In the rows, 128 means zero.
Which row each row swaps with, under one turn or mirror
The rows were stretched afterwards, more along some directions than others.
q314: [150 159 114 112 133 122 148 119 140 153 133 149 119 153 139 143 123]
q254: [146 119  95 133 160 124 128 142 119 119 133 105 140 148 123 122 101]
q757: [134 136 127  99 156 119 145 118 119  88 132 161 154 185 160 150 126]
q128: [105 159 138 138  79 120 151 140 159 131 138 128  98 134 189 116 157]
q783: [129 124 124  95 155 120 131 122 123  87 128 171 156 172 140 147 122]
q855: [153 108  90 141 163 131 125 136 124 130 136  91 127 149 111 122 105]
q362: [117 126 115 105 113 115 104 155 146 125 135 119 147 157 107 109 134]
q135: [153 112  91 138 164 128 124 138 112 125 135  94 137 152 124 129 105]
q794: [152 134 142 139 137 115 144  93 149 118 163 136 115 119 137 138 130]
q899: [147 139 135 135 130 121 146 103 129 116 155 128 114 146 154 151 136]
q888: [147 138 137 139 135 119 142 101 139 114 155 140 118 133 144 144 136]
q710: [143 151 120 112 129 112 143 122 146 150 146 146 125 174 155 152 130]
q519: [114 102 167 130 116 133 112 134 126 124 118 139 118 115 128 107 133]
q552: [122 129 123 112 114 110 103 142 148 125 121 112 144 147 111 108 145]
q410: [151 135 131 137 142 125 146 105 132 118 150 128 119 134 145 156 133]
q778: [148 133 137 133 137 115 141 103 134 110 160 142 123 142 141 149 127]
q728: [110 167 143 135  89 108 159 126 172 129 139 131  97 127 187 114 154]
q893: [123 122 138 104 114 101  98 134 155 120 132 122 144 133 103 105 139]
q759: [150 111  94 140 155 126 129 131 124 129 137  97 134 153 127 128  99]
q172: [123 130 128 104 120 104 105 145 148 119 131 113 137 136 111 100 142]
q13: [112 117 160 133 110 143 128 143 133 131 119 129 102 131 144 121 145]
q848: [120 116 133 107 110 108  97 147 154 123 130 119 136 137 100  99 141]
q809: [109 166 139 139  82 120 159 139 160 129 142 135  95 130 192 117 154]
q495: [153 111  94 135 162 124 124 131 111 118 133  98 140 158 125 130 101]
q898: [120 123 120 106 116 112 101 153 156 127 130 120 134 145 103 106 143]
q415: [118 105 165 137 115 144 121 142 128 129 118 126 111 118 128 107 134]
q953: [110 155 140 133  85 118 159 138 156 126 135 121  95 144 189 123 159]
q463: [147 109  96 144 159 131 121 139 102 126 131  86 144 149 120 127 100]
q997: [149 140 142 137 135 118 145  99 136 119 158 140 115 123 141 144 127]
q867: [108 163 133 136  88 119 159 133 166 134 135 133  98 134 187 118 158]
q178: [113 115 167 135 110 141 123 134 133 126 118 128 107 102 135 109 142]
q32: [138 140 106 134 142 133 150 122 154 149  90 107 111 104 131 131 152]
q594: [134 143 117  97 159 126 140 121 111  85 122 154 162 179 162 152 132]
q573: [127 118 123 114 123 118  94 142 149 129 130 120 141 131  93 100 138]
q782: [120 107 165 136 119 145 125 138 128 127 118 133 108 110 131 111 135]
q450: [109 164 134 130  83 120 157 141 160 136 136 130 101 152 196 125 159]
q798: [131 138 106 135 134 135 150 133 160 148 112 108 107 109 144 145 148]
q922: [153 118  92 141 151 133 131 140 111 128 142  95 138 152 129 130  97]
q319: [130 143 122  96 155 124 140 120 119  89 119 165 155 178 159 151 135]
q691: [134 140 120 103 156 129 148 126 111  91 130 149 150 177 172 158 136]

q32 swaps with q314
q798 swaps with q710
q362 swaps with q463

Which row each row swaps with, under one turn or mirror
The rows were stretched afterwards, more along some directions than others.
q744: [ 64 126 132 108 155 143 112 106 167 109  41 177  82 152 130 109]
q499: [ 60 124 134 128 152 138  98 115 171 109  57 166  85 142 147 110]
q673: [ 71  94 142 136 178 121 114  97 139 139 128 157 132 110 170 123]
q322: [124  75 126  89 151 156 131  69 150 136 151 188  54 129 157 151]
q516: [ 59 100 145 143 181 109 104 112 132 132 111 154 133 108 160 117]
q186: [107  77 110  76 176 145 139  94 157 132 129 195  97 131 161 147]
q302: [ 95  98 112  74 157 155 131  75 184 122  90 204  55 156 133 137]
q439: [ 66 111 120 104 155 151 108 107 168 109  40 178  82 154 141 110]
q300: [120 117 158 128 162 203 118 108 123 123  94 152  61 111 163 135]
q539: [ 97 115 150 129 138 171 121  84 154 120  73 145  91 145 133 125]
q859: [ 90 110 150 136 148 163 113 108 136 123  65 134 108 142 131 121]
q475: [ 93 109 152 133 146 175 111  97 146 122  76 144  81 136 144 119]
q203: [ 83 114 137  97 195  86 126 116 109 144 116 165 136 118  90 132]
q134: [ 65 101 144 144 173 114  98 121 141 134 104 148 132 116 167 114]
q31: [151 110 169 122 173 188 131 136 105 114 128 154  82 104 119 154]
q628: [107 105 153 131 150 189 116  96 149 121  79 147  73 134 150 129]
q917: [ 54 129 149 113 183  71 129  94 105 130  81 151 149 135  88 118]
q122: [118  70 121 105 160 178 116  99 197 134 139 196  64 131 166 130]
q427: [ 99  93 136 115 193 127 110 111 157 145 155 185  93 105 134 123]
q813: [111 113 156 120 182 181 121 110 118 129  93 156  60 113 159 134]
q225: [ 81 113 150 107 198  80 127  93 127 145 150 181 112 108  97 130]
q98: [ 60 129 149 130 168  72 129  94 113 131  89 136 156 139  87 115]
q873: [ 82 133 154 110 193  92 134  94 116 128 124 174 115 114  85 131]
q915: [115 102 112  78 148 166 127 104 161 118  76 191  67 153 127 131]
q936: [133 129 160 107 172 184 139 114 125 112  94 162  75 123  95 141]
q604: [106  89 116  76 153 162 125  77 179 121 105 209  44 150 139 135]
q752: [ 86 106 143 110 209  85 124 110 123 144 149 177 109 109 113 128]
q884: [ 61 137 158 122 177  72 133  90 106 134  92 143 150 127  88 120]
q223: [ 92  65 108  93 187 133 130  84 154 166 130 169 128 130 176 131]
q901: [133  62 111  83 170 185 127 119 177 135 128 188  89 136 163 148]
q517: [107  99 118  79 152 169 130  75 183 126 111 198  44 153 146 139]
q60: [115  92 163 124 179 133 119  97 115 135 168 163  86  97 136 150]
q818: [ 85  83 112  90 183 143 136  75 161 157 121 175 118 138 173 128]
q16: [ 67  90 138 137 178  99 108 103 139 145 129 155 135 112 171 114]

q813 swaps with q818
q539 swaps with q516
q628 swaps with q673

Which row each row swaps with, under one turn or mirror
The rows were stretched afterwards, more along some directions than others.
q110: [144 112  65 144 127  95 155 130 149 106 142 101 101 126 144 172 127  88
 220]
q503: [ 94 127 106 142 144 138  91 104  74 132 123 101 167 128 118 152 160 161
 218]
q498: [111 135 120 126 123  91  96 124  85 175 157 138 160 102 114  99 113 108
 206]
q927: [ 79 109 142  78  96 115 146  96 161 114 144 128  85 110 134 171 153 105
 194]
q885: [149 146 106  93 164 114 121 124 132 106 125 119 114 144 120 194 119 155
 228]
q476: [110 134 143 118  90 112 119  94  91 191 146 142 126 141 144  90 116 128
 179]
q248: [141 137 112 139 159 108 112  65  64 145 144 127 145 135  65 162 114 116
 232]
q293: [144 135 109  91 160  91 122 126 134 121 129  99 111 132 105 190 128 179
 219]
q446: [ 88 132 149 100  94 108  95 105  90 189 145 133 113 142 151  90 141  96
 176]
q67: [ 82 138 101 105 142  94 104  91  60 134 159 122 136 116 148  94 160  75
 214]
q40: [124  46  83 125  90 104 151 129 139 132 110 144  93 120 110 163 131 129
 170]
q837: [ 78 126 126  72 122 112 133 119 147 125 160 120  87 116 138 175 159 119
 207]
q36: [115  54  98 124  91 135 150 115 134 134 126 136 119 104 117 165 133 165
 165]
q689: [118  55 115 125  92 120 129 118 126 137 107 152 114 122 111 160 141 140
 159]
q789: [112 156 103  83 195 121  88  84  58 141 140 137 155 130  97 173 116 171
 250]
q310: [120 118  84 105 116 110 121 132 121 131 134 152 102 163 110 208 121 133
 244]
q520: [102 122 122 136 134 144  92 111  66 133 135  94 173 113 120 141 144 168
 219]
q506: [135 154 109 110 106  68 109 128  90 146 151 135 129 164 149 116 124  95
 185]
q50: [105 137 128 111 141  93  99 129 101 160 150 152 136 110 106 124 119 107
 192]
q303: [104 138 113 121 151 125  92 110  65 139 135  91 167 127 112 152 148 184
 215]
q850: [117  57  99 127  75 104 164 124 140 128 136 156  94 126 106 162 136 144
 158]
q560: [ 92 120 113 137 132 165 120  82  77 108 166 148 148 142 137 142 150 129
 204]
q732: [ 88 137 127 103 132  87  82 129  91 175 158 134 140 105 117 108 132  78
 208]
q600: [153 128 115  90 158  93 131  97 131 109 129 121  99 138 124 172 113 166
 224]
q394: [133 131 123 115  85  83 112 110 101 159 158 118 117 138 165  85 107  90
 181]
q826: [ 74  99 149  77  95 114 119 132 142 141 160 107 100 100 145 155 165 112
 194]
q257: [ 74 138 115 101 190 142  81  69  38 146 121 164 136 130 112 156 147 122
 247]
q739: [ 94 113 114  75 118 100 127 133 163 123 159  88  94 113 133 176 156 131
 204]
q44: [121 133 141 120 109 143  87 127 117 128  95 106  99 150 132 170 178 108
 203]
q175: [127 111 125 121  87  86  99  97  93 175 146 136 117 147 132 107 136 100
 178]
q671: [120  52 116 117 107 114 124 122 123 140  97 155 108 117  97 151 125 120
 168]
q55: [ 93 145  97  98 155 102  93 123  71 121 167  97 135 129 158 112 163 105
 207]
q933: [103 122  76 167 134 121  96 146  70 143 135 129 127 158 107 157 167 100
 244]
q666: [ 76 150 113  97 193 132  77  74  52 143 126 153 157 123  97 171 149 128
 249]
q144: [165 135  93 140 152  98 131  69  81 115 157 119 124 137  86 150 120 124
 227]
q939: [144 127  99 135 129 110 127  75  76 127 154 128 129 145  63 165 116 115
 235]
q862: [ 85  98  95 132 108 146 137  98  95  97 173 163 148 137 133 150 156 131
 202]
q872: [ 76 146 109 112 137 103  90 110  68 121 158 104 131 120 158 114 179  89
 208]
q537: [133 124  86 146 134  86 141  80  79 140 159 121 133 126  75 157 109 118
 223]
q587: [135 118 123 132 114 128  93 140 121 137 104  81 104 139 121 161 174 149
 201]
q406: [114 115  71 177 125 114 120 134  75 154 135 135 120 160 104 139 148  99
 241]
q41: [141 123 127 126 132 105 107  55  72 148 126 124 130 142  63 153 103 113
 224]
q870: [ 97 113 134  77  80 116 135 128 155 126 153 112  93 116 136 156 156  98
 194]
q400: [ 85 145 126  95 151  84  86  87  49 131 174 119 130 124 155  95 164  81
 219]
q109: [137  94  77 132 136  96 141 121 163  97 130 114  97 112 143 176 131 103
 206]
q530: [124 123 144 116 102 137  83 120 124 116  99 110  86 141 117 184 172 106
 221]
q250: [ 99 113 116 126 135 117  98 131  77 190 167 147 155 110  99 122 130  96
 203]
q490: [ 58 110 111 136 119 106 122 137 106 193 162 130 160 105  88 147 151 121
 202]
q793: [ 77  99 121 119 117 105 121 121 106 175 177 149 139  99 121 100 127 107
 193]
q70: [ 88 132 143 126 101 108 106  80  87 194 132 127 128 133 130 107 128 127
 173]
q718: [ 75 139 116 115 140 108 104  91  63 113 149 124 135 113 155 102 164  70
 204]
q534: [131 108  80 111  90 109 129 138 124 128 136 157 114 156 109 195 101 134
 236]

q44 swaps with q666
q872 swaps with q837
q498 swaps with q476
q689 swaps with q248
q862 swaps with q110

